[[ 62 -41  -6 -24  39  17  25   2   5  33]
 [ 79 -98  -3   5  59  37  45  69 -52 -25]
 [-56  32  99  52 -29 -13  23  35  16  50]
 [-31  49 -61  23 -99 -94  46   0 -38  82]
 [-21  74  31  22  80  25 -51  29  -3 -38]
 [-92  -2 -80 -65 -67 -48  75 -17  32  25]
 [ 57 -32 -52 -62  65 -17  14   8 -74 -45]
 [-55  71  57  44  -4 -20 -32  81 -12 -20]
 [ -7  -1 -38 -57 -84 -86  -3 -74  13  36]
 [ 47 -32  56  51 100   2 -50  13 -13  14]
 [ 15  34   5 -65  38 -10 -17 -48 -13  20]
 [-20   9 -81  59 -26 -53  18  -5 -53  30]] -> 33

[[-18  42 -42 -38 -18 -42 -37 -38  23 -12  43  29 -37 -38 -33]
 [ 40  -3  14  22  33  14  22   4  19   6  -6 -15 -17  -5  -5]
 [ 22 -39  42  21  12  43  12  46   1  14 -39 -42  17  33  29]
 [-27 -36  32  17 -11  31  14  22 -44 -17 -34 -29  25  38  16]
 [ -7  18 -37 -27 -14 -37 -24 -36  10 -20  17  17 -29 -40 -32]
 [-85   2 -32 -42 -70 -34 -39 -20 -51 -30   7  29  24   2  -4]
 [-25 -34  17  10 -11  17   9  13 -42  -8 -33 -25  22  25  14]
 [ 22  21  -4  34  46  -5  43 -60  -6 -67  17   0 -63 -37 -69]] -> -33

[[ 22  -1   0   1   1  -2   4   7  -2   2   6  -9 -10]
 [-80  -1   4  -5  -2  19  22 -29 -34 -22   3  -3 -29]
 [ -8  -2  -6  -4  15 -11  -9   6  -6 -20  10  -9  12]
 [ 31  -4 -31  -6 -17 -30 -18  14 -27 -17   1 -38  47]
 [  5  -2  -1   1  -1  -8   2   7   0   0  10  -6  -6]
 [ 45   6   6   8 -28  17  28 -19  38  43 -36  21   5]] -> -10

[[-29  -2  73 -73  -2  14 -21 -24]
 [ 61  31  91  -7 -10  -1   9  37]
 [ 66  12   6 -69   1  28   9  10]
 [  2 -25 -28 -23  14 -58  38 -12]
 [ 38  -1  59  78  -8  30 -17  -9]] -> -24

[[ 39  61  46 -31  22  19]
 [ 29 -54   2  27  19 -10]
 [-25  -6  31  21 -44  14]
 [ 70  24  -1   7  -7  44]
 [-46   5  40 -43  21  23]
 [-71 -42 -83  71   6 -24]
 [-82  39 -14 -29  49   5]
 [  5   1 -36   7 -12 -26]
 [-25  56 -43 -13  15  19]] -> 19
---
(-47, 22, -78, 14, -95, 46) yields -95
(-13, 93, -7, -18, -77) yields -18
(78, -10, 40, 28, -38) yields 28
(100, 73, -38, -25) yields -38
(82, -73, -55, -104, -2, 35, -5) yields 35
(15, -89, -37, 5, -18) yields 5
---
Input: [ 0.429  1.167 -1.175 -1.785]
Output: -1.175

Input:
[[ 0.12 -0.03 -0.03  0.06  0.10]
 [-0.15 -0.11  0.02  0.10 -0.07]]
Output: 0.02

Input: [ -23.738   -8.846 -141.654   69.954    2.778 -119.351  121.234]
Output: -141.654

Input:
[[-0.12  0.00 -0.06 -0.02  0.00 -0.02]
 [-0.09 -0.04  0.13 -0.07  0.16  0.02]]
Output: 0.13

Input:
[[-14.691  10.519  -2.832 -10.790]
 [  8.120  -4.281   7.420  -9.881]]
Output: 7.420

Input:
[[ 0.08 -0.07 -0.02  0.09  0.05  0.14]
 [ 0.10 -0.16  0.00 -0.04  0.19  0.13]]
Output: 0.00

Input: [ 0.00  0.00  0.05  0.12 -0.02  0.02 -0.10]
Output: 0.05

Input: [ 1.7  1.4 -1.4  0.1  1.1]
Output: -1.4

Input:
[[-0.120  0.008  0.002 -0.061]
 [ 0.042 -0.082  0.076  0.097]
 [ 0.148  0.102  0.052  0.081]]
Output: 0.052

Input: [ 0.07 -0.06  0.13 -0.11  0.06  0.16  0.05]
Output: 0.13
---
[-0.880  1.839 -0.162 -1.692  0.980 -0.277] -> -0.880, -0.277

[[-143.651  190.525  224.143   96.920   18.914   -5.190  -19.228]
 [ -70.186  111.937   30.517  114.285   16.846  -18.542   -4.323]
 [ 113.566   14.859   12.082  -62.062  -96.428  -69.937  -55.807]] -> -143.651, -55.807

[ 0.096 -0.102  0.134  0.010 -0.099  0.013] -> 0.096, 0.013

[ 0.083 -0.006 -0.131  0.123 -0.085  0.186] -> 0.083, 0.186

[ 1.600 -1.496  0.852 -0.184  0.214] -> 1.600, 0.214

[[-0.04  0.00  0.13  0.13  0.09]
 [-0.01 -0.02  0.02  0.02  0.04]
 [ 0.14 -0.06 -0.10  0.03 -0.13]] -> -0.04, -0.13
---
[-87 -38 -32  12 -64  75]	-64

[[-103   19  -57  -91  -51]
 [ -37  -49   69  -31   98]
 [  85    6  -93   60  -94]]	60

[[ 49  16  30 -52 -34]
 [ -1 -90 -42  -2 -66]]	-2

[-103  -20   79   60   47    0]	47

[  30    0   25  -63 -102  -54   46]	-54

[ 44  62 -94  36  78  42]	78
---
Q:
[[ -5 -56  29  13 -40]
 [ 37 -28 -48  61 -18]
 [-20 -84  33  46  21]]
A: -28

Q:
[[  4 -19 -14  -2   4  94 -49]
 [ -7  50  22  14  45  -8  43]
 [ 22 -20 -49   5 -21  74 -39]]
A: 50

Q:
[[ 21  80  34 -83  83]
 [-77 -56  25   2 -35]
 [  8  65  16 -26  25]]
A: -56

Q:
[[ 81  14  -8 -14]
 [-28 -16  -3 -20]
 [ 13  13  -4  14]]
A: -16

Q:
[[ -1 -66 -76 -40 -18]
 [ 19  61  -8   4   4]
 [ 11  49   1   0 -11]]
A: 61

Q:
[[ -51  -86   10   64]
 [-106   96  -28  -24]
 [  56  -84  -10    0]]
A: 96

Q:
[[ 32 -17  84  61]
 [  5  83  47 -18]
 [ 64 -66  50  53]]
A: 83

Q:
[[ 23  20 -87  38 -40  83]
 [ 26 -47  39 -86 -28 -88]
 [-32   2  24 -26  42 -52]]
A: -47

Q:
[[-41  -9 -22  80]
 [-48 -85  88  39]
 [ 32  -3 -69 -15]]
A: -85

Q:
[[ 41 -50  44 -38  46  42]
 [-88  24 -38  12 -12  42]
 [-25 -62 -75 -75  57 -17]]
A: 24
---
[808 524 565 152 795 255 463] Out: 565

[[66 78 49 73 78]
 [68 74 24 61 86]] Out: 49

[[ 596  -64 -472  712]
 [ 254  420 -617  254]] Out: -472

[429 758 938 829  67] Out: 938

[4 2 3 7] Out: 3

[  88  987 -645  152  258 -276] Out: -645

[[-649  108  220  475 -451]
 [ 595  607  531 -783 -795]
 [-665 -324 -609   17 -107]] Out: 220

[ 76  25 206 109  81] Out: 206
---
array([2, 8, 6, 6, 5, 8])
5

array([[ -54, -829, -249,  501],
       [ -86,  294,  797,   82]])
797

array([-762, -251, -172,  463,  598])
463

array([[3, 2, 6, 1, 1],
       [3, 6, 0, 3, 5],
       [3, 8, 6, 6, 4]])
6

array([[609, 256, 360, 563, 328, 306, 330],
       [238,  98, 769, 120, 297, 123, 691]])
123

array([227, 184, 145, 160,   3, 205,  66])
205

array([[83, 38, 43, 56, 13],
       [51, 77, 30, 44, 55]])
44
---
[110 237  82 190 194  50] ⇒ 237
[109 164  95  98 133 212  35] ⇒ 164
[8998 6852 3181 2733 7990 8506 7418] ⇒ 6852
[192  75  11 168 176] ⇒ 75
[167  17 238 161] ⇒ 17
[ 35  37  39  36  42 -46] ⇒ 37
[  2 -33 -10  35  30  16] ⇒ -33
---
[-35 -81 -18  -7  78] -> -18
[  7  25 -82  41 -29] -> -82
[  -5    1   14 -100  -10] -> 14
[-17 -32  34 -66 -80] -> 34
[-38 -65  18  79  54] -> 18
[ 20 -88  73   7  47] -> 73
[-59  19  92   6 -49] -> 92
---
13,18,67,31,57,84 → 67
-530,779,879,87,133 → 879
8,2,0,3,2,5 → 0
3,2,7,6 → 7
66,24,9,83,36,88 → 9
93,91,216,59 → 216
0,8,5,6,6,3 → 5
